128 stands for zero in the data rows.
Each row of this table is followed by its label. One hidden rule gives the labels. It looks at one to three of the table's principal directions, none of them among the few with the most spread.
[145 130 111 152 147 119 109 162  79 119 175 140 114 136 121 126 123 125  98 134  99 149 147 153 121  57 132 134 113 144 138 101 131 112 119 124 114 142 153 132 139 102 166 126 121 113 100 139 152 160 167 161 119 156 136 150 137] JJ
[ 81  68 106 134  59 137 138  98 178 148 161 132  80  85 171 105 169 111  96 157  54 180  56 151 122 132 182 100 122 124 120 146  97 158 172  78 206 170 126 184  83 137 149 128 127 147 185 143 138  87 181 140  70  63 104  82 173] PG
[141 118 142 131 114 132 136 157 102 125 165 138 118 165 104 133 138 128  91 177 107 178 122 151 118  74 122 137 128 114 160 140 103 103 141 154 135 139 143 115 119 126 168 123 109  87 120 147 142 141 159 121 143 144 116 130 170] PG
[110 137 134 120 175 128 134 129 124 113 128 136 129 153 135 129 139 129 131 114 125 126 146 131 118 138 111 143 124 129 122 143 137 122 127 153  82 140 125 110 152 119 123 123 119 117 128 131 113 136 129 124 164 147 144 133 151] TP
[124 104 135 104  98 121 138 120 133 162 139 140 153 123 108 180 112 146 121 149 179 148 140 141 165  72  98 123 194  78 161 118 141 119 121 109 169 114 101 138 113 138 122 120 100 164 126  99 109 121  68 131  89 123  83 117 122] JJ
[ 88  59  96 133  88 138 182  99 136 152 171 151 149 122 113 217 149 160  92 187 138 205 113 159 152  84  53 128 150  31 141 142 131  96 155 123 227 153  97 137  78 127 118  79  79 157 117 123  77  69 104  98  90 146  79  76 154] TP
[153 135 146  94 170 129 116 129 135 121 116 114 153 163 119 124 108 111 116 122 156  95 141 113  90 171 136 123 116 143 109 168 128 133 115 157  56  96 116 105 151 150 130 105 133 108  83 124 154 157  96 114 170 146 130 136 119] JJ
[134 141 117 146 107 164  92 113 108 129 144  81 101 123 125  55 104 114 106 112 116 157 143 153 125 133 180 117 108 120 143 119 138 189 153 102 150 127 151 144 189 123 143 132 153 130 159 163 180 128 126 134 134 108  93 147 139] TP
[117 161 116 108 195 135 111 118 161 133 164 110 131 154 139  82 104 107 132 111 123 102 120 130 102 163 169 106 100 179  79 164 195 162 110 155  45 124 110 117 197 154 111 119 123 112 150 117 168 118  95 151 208 138 120 143 129] JJ
[134 128 133 139 127 116 109 136 137 147  89 137 136 136 111 122 116 142 124 130 156 128 135 109 141  98 121 139 143 118 151 117 130 117 143 132 129 127 105 122 147 132 134 149 116 144 133 108 118 129  93 114 123 120 135 133 127] JJ
[123 131 117 112 154 126 148 134 116 123 176 125 136 120 155 154 136 126 123 117 122 126 150 141 138 117  90 142 141 109 117 157 159 131 117 145 121 119 117 122 147 130 102 121 123 123 147 120 114 125 129 145 180 148  98 126 119] PG
[132 105 182 103  63 127 143 147 176 136  85 138 155 102 142 149 117  81 156 133 138  93 145 114 142 161 115 131 142  86 107 164 112 147 160  95 163  91  97 134  98 168 102 165 153 144 161  94  89 150 116 117 103  60 116 135 118] PG
[130 108 126 114 178 140 144 124 138 144 176 150 191 127  99 211  76  98 120 145 167 115 176 141 145 109  67 117 104 110  82 123 205 101  89 114 107 111  95 119 129 134 106 102 113 130  84  84 117 137  84 124 114 162 123 156  99] TP
[140 127 105 170 141 152 105 121 123 137 136 118 128 114 145  87 115  99 126  97  95 122 142 119  99 181 151 105  84 183  97 128 147 175 117 117 132  99 141 152 150 151 129 142 150 114 122 140 171 132 110 121 117 142 126 131  88] JJ
[136 111  98 133 151 156 116 133 145 167 156 137 124 100 137 142 131  78  86 162 141 142 148 139  93 121 123 133  77 137  94 123 178 132 171 137 105 123  61 163 176 133 130 148  81 125 139  83 158  98  88 127 163 136 160 181 109] JJ
[128 128 143 146  72 136 108 114 137 114 113 108  96 124 141  62 160 128 115 102  92 148  95 110 102 167 192  98 121 157 159 133  67 148 141 114 156 152 168 123 101 105 172 163 169 111 130 181 144 150 186 117  72  89 142 115 158] TP
[135 104 176 137  71 104 120 105 158 193  30 149 126  98  99 124 132 157 138 134 173 149 107  94 173 111 125 143 158 112 198  74  95 115 122  86 149 151  93 108  82 113 137 193 112 163 157 105  96 117  75  70  23  80 162 129 140] JJ
[177 133 138 145 138 135 123 149  89 124 151 105 146 145  99 102 112 107  88 127 129 125 143 124 128 150 143 112  75 142 109 137 138 149 120 136 109 122 147  95 148 155 130 103 149 103  85 132 167 126 139 135 148 155 113 166 127] JJ
[134 129 169 116  66 123 115 117 128 113  89 113 116 170 105 133 149 196 152 137 155 140 107 123 127 127 135 138 171  89 193 134  63 123 136 155 153 117 126 114  97  95 148 133 132 122 103 167 129 144 133  87 111  99 112  88 173] TP
[126 144 122 121 126 108 118 145 117 124 147 143 142 132 123 161 110 140 134 121 153 140 158 140 139  53 100 131 150  91 153 106 148  89 129 119 122 127 126 113 141 103 145 133 110 123 113 116 102 154 129 150 118 137 126 129 133] JJ
[121 128 139 137  42 107 102 116 131 139  94 115 123 124 140 136 154 182 148 101 160 145 123 122 146  90 127 134 221  86 199 112 104 124 159 124 177 128 116 125 128  94 128 171 137 176 157 138  87 163 111 133  82  68 101  90 152] JJ
[118 137 129 112 192 137 154 110  84  75 173 129 142 175  85 189 137 169 129 132 148 137 140 144 135 130  88 126 125 117 120 134 123  97  77 168  95 144 168  92 106  81 132  50 114  95  46 164 112 134 156 126 150 190 124 123 150] JJ
[143 139 140  98 197 116 112 125 136 132 110 112 186 162  97 174  73 136 114 111 191  76 157 112 165 114  93 137 162 111 114 143 179 109  92 150  68  98 108 103 169 146  89  85 144 145  88  92 126 156  64 119 161 138  99 133 120] TP
[ 78 147 137 146 119 126 151  91 169 133  48 160 105 113 146 101 149 145 196 110 106 146  91  88 118 173 134 120 103 158 137 110  86 120 128 107 125 142 147 135  93 124 143 178 121  92 170 155  89  73 119  68  94 111 183  84 110] PG
[128  93 135 107 115 123 158 142 142 132 156 130 140 118 148 148 140 116 124 150 104  98 107 142 139 134 124 135 160 123 104 164 130 136 128 134 151 120 115 143 100 163  93 114 138 160 152 107 122 131 139 160 142 110  98 121 127] JJ
[ 94 118 124 155 118 133 127 109 148 115 122 160 103 127 107 148 140 150 139 157 102 183 100 126 128  86 117 133 111 120 149 110 108  79 140 125 143 176 143 116  97  73 175 150 109  89 145 154  86 126 174 100  92 112 166 107 158] PG
[134 130 114 151 114 128 115 138  91 132 146 121 125 122 131 120 123 131 137 117  99 127 134 146 134 116 138 126 150 158 121 106 140 153 107 111 144 119 152 157 122 129 119 131 156 156 129 143 149 150 130 149 101 125 104 124 106] TP
[144 129 111 101 153 102 118 153 147 145 134 133 141 113 178 114 126  91 129 113 120  65 127 119  96 143 148 131 152 174  94 144 168 124 133 143  69 109  92 143 154 174  98 145 138 160 152  75 142 155 115 184 169 125 144 144  94] PG
[122 133 132 121 174 132 150 124 125  90 151 132 130 165 108 137 118 158 128 145 137 130 124 133 145 112 106 140 108  91 140 145 129  96 127 170 120 137 145  91 143 125 127  77 108  83 122 135 118 104 158 133 195 168 123 126 163] PG
[111 133 122 109 141 114 136 109 136 111 140 125 153 141 140 167 132 155 157 100 145 104 131 127 128 148 106 118 161 120 116 144 146 118 101 140 112 122 124 110 119 120 104 103 132 144 101 126  99 144 120 142 129 136 113  95 127] JJ
[140 152 149 128 102 130 126 129 105 106 136 117 123 148 101 154 106 142 119 133 162 164 155 135 147  81 114 125 121  73 164 122 110 114 140 117 141 133 145  96 147  98 164 124 121  87 114 143 112 129 142 112 131 128 109 128 152] JJ
[134 132 156 138 127 143 139 154 114 119 105 124 114 129 134 131 145 109 141 137 106 118 147 141 145 143 115 163 115 128 121 132 104 155 137 124 140 127 126 130 137 134 116 151 121 121 154 122 123 129 142 115 148 114 139 143 144] TP
[135 145  92 146 182 121 124 143 113 141 132 126  87 110 153 101 144 103  85 130 103 133 123 135 117 118 146 148  77 162 110 103 148 124 145 133  75 175 115 126 175 125 136 130  94 118 149  98 147  90 144 149 170 160 181 164 143] TP
[ 98 151 145  66 196  92 127 119 168 107 130 145 155 176 126 137 111 152 172 108 145  80 107 113 131 131 132 121 189 155 113 167 161  97  77 169  36 123 129  96 128 143 107  96 133 126 127 116 105 164 116 159 176 132 117 102 142] JJ
[145 122 139 131 131 105 135 135  92 102 166 138 122 154 101 157 147 159 108 138 127 155 121 137 132  98 113 125 122 122 154 118 100  89  92 142 123 158 158  83  81  84 161  93 116 104  67 151 119 158 188 136 100 166 133 122 171] PG
[ 71 153 137 120 151 126 129 104 173 122  87 122 103 142 160  82 164 153 176 100  99 124  87 122 138 159 150 138 144 152 139 137 108 145 128 133 113 142 140 134 145 125 109 145 120 127 187 154 117 108 133 111 153  91 137  83 173] TP
[126 105 128 125 113 152 115 130 166 146 142 125 152 107 145 171 111 102 112 132 143 119 159 131 128 109  98 130 140  95 124 148 145 133 146 115 169  93  84 159 143 124 125 160 127 138 133 106 126 152  95 106 112  97 111 126 114] TP
[132 110 112 136 157 155 139 118 113 120 149 138 124 127  96 128 110 127 113 161 137 141 133 132 129 131 120 128 100 123 117 125 139 127 129 144 148 124 135 144 127 135 131  91 115 113 121 131 146  94 123 125 153 168 125 155 104] JJ
[105 125  94 129 149 117 123 120 130 150 121 136 113 102 137 120 110 125 122 123 113 133 119 142 156  95 136 134 168 138 129  98 154 129 113 100 134 151 137 151 132 138 120 119 119 165 165 107 119 120 106 155 101 133 122 121 118] TP
[136 162 140 104 168 157 123 126 105 100 150  93 132 154 116 120 103 126 145 113 142  98 154 143 135 151 137 129 152 143 114 154 139 172  95 149 107  89 155 136 167 134 109 104 147 115 127 151 159 145 104 137 187 139  86 140 107] JJ
[136 122 102 157 179 112 160 139  77 109 158 173 108 113  90 181 114 128 103 168 119 172 140 146 151  60  76 152  77 114 129  69 134  53 100 120 119 186 165  94  87  83 159  83  85  93 100 118  90 115 184 139 106 211 180 159 130] JJ
[ 97 108 145  78 168 117 147 117 191 144 125 151 168 124 146 107 115 112 165 114 110  80 105 109 136 175 128 117 154 152  93 178 164 135  90 134  95 103 113 129 103 188  82 124 149 139 161 109 120 131 104 138 146 114 109 113 106] PG
[120 162 123 112 160 136 120 130 122 106 145 127 141 149 135 163 144 141 151 114 154 132 162 132  96 117  94 133 103 115 128 137 133 107 132 154  84 106 113 116 166  90 142 135  95  85  84 143 124 135 125 113 176 147 149 124 127] PG
[124  75 134 127  81 102 135 112 177 166 112 153 102  86 160  88 178 138 122 147  91 137  54 102 122 146 161 128 139 154 157 133 102 113 143 127 153 160 100 129  70 146 131 166 123 145 188 113 123 110 166 139  94  92 151 110 145] JJ
[160 118 128 132 191 154 119 131 117 145 173 125 154 143 114 122 104  90  79 131 139 120 162 123  92 150 127 115  72 163  96 149 175 140 111 155  63 111 104 120 168 138 134 128 132 100  91 119 179 137  93 115 163 169 139 181 103] TP
[110 133 134 133  65 114 126 127 133 141  63 127 119 121 116 130 118 160 153 135 143 145 113 124 165  87 125 141 190  83 167 112  93 130 154  98 184 125 135 148 113 133 127 145 134 164 163 134  92 113  95 105  90  81 100  89 124] JJ
[104 105 111 149 116 126 140 132 120 149 147 157  96 115 135 102 139 134 129 157  88 166 113 145 141  92 134 143 136 139 137 112 143 138 140 116 163 168 115 151 123 136 133 153 110 154 195 118 123  94 139 145 124 130 124 130 133] JJ
[118 153 107 111 234  98 133 132  88 112 177 145 152 171 104 165 119 178 139 110 150 134 152 150 161  72  68 148 158 125 145 110 177  81  51 169  71 134 151  77 143 107 112  59  79 115  82 125 112 151 119 160 170 221 112 118 149] JJ
Here are more rows. What is the label of each one?
[116 119  90 107 126  88 102 121 168 165 142 122 122 108 167 104 135 137 109 121 138 125  97 129 135  88 155 127 156 120 136 130 181 120 161 121 108 157  69 123 180 153 110 132 100 178 181  72 127 108 118 188 161 100 112 112 151] PG
[ 99  77  96 135  92 141 166 121 140 133 173 131 114  81 163 146 157  98  98 158  73 152 100 158 131 134 129 120  99  99  88 144 128 142 171  91 191 159 120 167 100 146 112 106 128 153 158 122 118  78 174 150 112 103 112 115 139] TP
[ 91 117 124 129 143 116 174 108 166 118  83 177  92 115 129 139 149 153 155 173 120 146  77 103 137 119 109 153 105 117 144 112  87  68 147 138 146 173 125 126  82 118 142 132  85 102 177 118  77  57 162 100 142 143 190 107 135] TP
[156 123 143 111 185 143 116 133 138 149 122 115 180 121 130 145 117  84 113  98 163  63 172 105 120 187 109 127 127 170  82 153 170 154  94 140  79  91  90 124 156 151  87 145 148 155  96  92 143 167  68 121 139 133 136 171  82] PG
[ 94 171 133 122 132 124 124 128 147 108  97 132 120 133 144 118 131 146 199 103 130 108 132 125 139 132 125 136 132 128 123 116 126 136 130 121 128 112 132 144 143 117 112 146 123 126 152 137 112 115 128 126 150 108 138 110 126] JJ
[153 144 144 144 178 124  96 123 118 130 130 123 130 160  94  89 107 133 114 121 121 125 117 112 119 131 163 117  84 191 130 116 145 122  89 141  50 148 144  88 152 117 156 134 141  90 103 140 169 148 142 121 134 142 154 151 142] TP
[111 106 142 126 111 102 137 126 157 148  83 160 129 101 140 115 106 103 144 122 109 114 113 107 143 138 139 121 144 143 112 120 124 130 122  82 132 134 132 147  83 160 121 145 158 159 164 108 102 134 119 126  67  99 135 119 107] JJ
[144 139  99 154 126 128 139 144  77  99 169 125 113 137 105 120 116 142 116 147 106 150 125 147 128 100 137 119  84 116 117 114 129 121 136 131 140 149 166 115 130 127 148  85 125 100 101 145 141  93 174 159 152 170 121 138 125] JJ
[147 121 122 128 147 128 123 114 126 119 159 119 128 140 107 140 126 142  85 141 151 133 112 120 118 113 144 111  98 124 131 134 134 102 135 153  95 151 123 100 143 107 151 102 120 100  93 126 141 113 147 138 149 141 141 146 145] JJ
[128 119  97 138 123  86 111 127 138 171 118 144 130 104 155  97 149 134 116 104 110 125  95 101 105 131 151 112 138 183 124 113 151 117 117 122  94 150 105 130 111 141 126 156 136 166 128 110 133 127 115 144  91 128 149 114 106] JJ
[104  96 187 106 109 113 167 118 202 138  24 163 144  89 174  93 127  78 194 101  91  65 106  76 133 243 134 133 130 155  91 167  90 154 124  85 127 108 126 132  61 201  86 176 182 145 202 105  76 133 125  97  86  70 158 108  93] TP
[ 68 133 128 112 135 112 142 115 172 139  57 143 107 127 154 128 154 157 171 127 130 115  99 124 160 122 121 162 178 112 139 119 112 126 153 121 138 152  98 155 134 134  96 143  99 178 194 105  84  85 100 115 139  88 144  90 157] TP
[136 103  79 131 133 131 122 128 106 120 203 124 121 119 129 183 131 133  65 161 119 151 119 154 110  57 119 130 157 113 130 134 152  82 146 154 126 158 125 138 134  90 150 103 124 134 115 125 124 151 160 169 140 138 118 131 129] JJ
[117 164 125 163 130 127  89 129 114  98 130 136  94 155  95 143 119 163 160 134 120 162 128 146 126  69 131 137 118 137 149  84 120 101 116 133 117 145 159 120 131  50 175 134 106  90 112 163 121 166 161 121 109 127 154 119 162] PG
[118 102 122 114 117 153 150 125 116 124 204 124 140 135 138 153 165 124 111 148 114 161 137 160 109 134 104 121 117 106 119 160 137 139 136 143 156 121 114 136 123 123 121 111 112 122 112 147 141 121 147 133 149 139  94 123 146] JJ
[163 139 125 111 136 141 112 144  99  84 198  80 152 165 120 169 110 138  95 125 146 102 153 155 127 110 118 125 139  87 120 165 149 125 129 171 120  96 135 111 167 116 117  69 152 107  72 138 158 169 157 161 191 138  74 132 154] PG
[116 137 157 126  72 143 128 118 134 113 104 107  92 146 136  76 144 150 140 119 123 144 114 125 134 152 164 126 165 106 173 148  75 170 154 136 182 119 148 143 126 130 138 143 149 124 173 167 137 118 134 109 134  96  94 108 160] TP
[142 129 118 129 147 159 113 132 106 124 151 101 130 141 129 118 122  92  89 128 127 119 145 142  93 153 153 114 117 158 100 137 129 160 136 135 112 102 140 169 157 133 128 109 151 138  97 146 182 149 110 126 141 132 116 151 114] PG
[117 135 136 122 113 102 137 143 131 143  84 166 120 122 135 118 158 142 162 131 117 141 113 111 119 115 119 139 138 146 158 104  89  98 121 123 125 132 129 129  84 131 149 165 102 116 127 129 110 119 133 111  96 136 168 110 120] TP
[141 130 151 127 154 161 135 118 169 148  95 113 114  93 152  88 130  67 117 114 122  95 134 107 126 219 148 131  81 164 102 141 125 175 120 120 122 114 111 134 138 154 108 162 131 108 168 106 153 108 105  95 138 124 163 170 115] TP
[120 142 140 136 113 139 128 135 109 104 154 112 111 138 127 134 136 119 128 124 105 150 140 158 139 124 130 131 115 112 120 128 129 146 134 119 133 143 150 121 137 103 130 119 138 112 134 150 125 141 167 134 132 113 114 133 170] JJ
[130 105 161 131  94 160 128 132 150 144 123 126 134 124 122 135 121 104 118 148 131 139 145 133 142 126 119 135 143 104 142 149 117 153 147 120 178 106 110 146 130 138 130 165 132 124 163 125 129 140 104  97 114  91 106 139 136] TP
[ 91 165 160 112 143 117 125 120 144  96  43 142 106 162 121  89 139 152 187 112 128 132 115 107 126 143 139 146 141 133 160 124  68 114 132 128 101 140 164 109 125 115 151 143 123 103 148 162  95 136 144  94 134 112 164  98 157] JJ
[105  90 119 108  89 140 170 126 158 129 133 141 137 101 172 153 193 126 142 143 101 117 100 120  93 177 108 130 152 117 108 184  98 128 164 157 168 110 102 159  81 150 102 145 126 138 143 133  99 103 136 124 145 105 128  99 104] PG
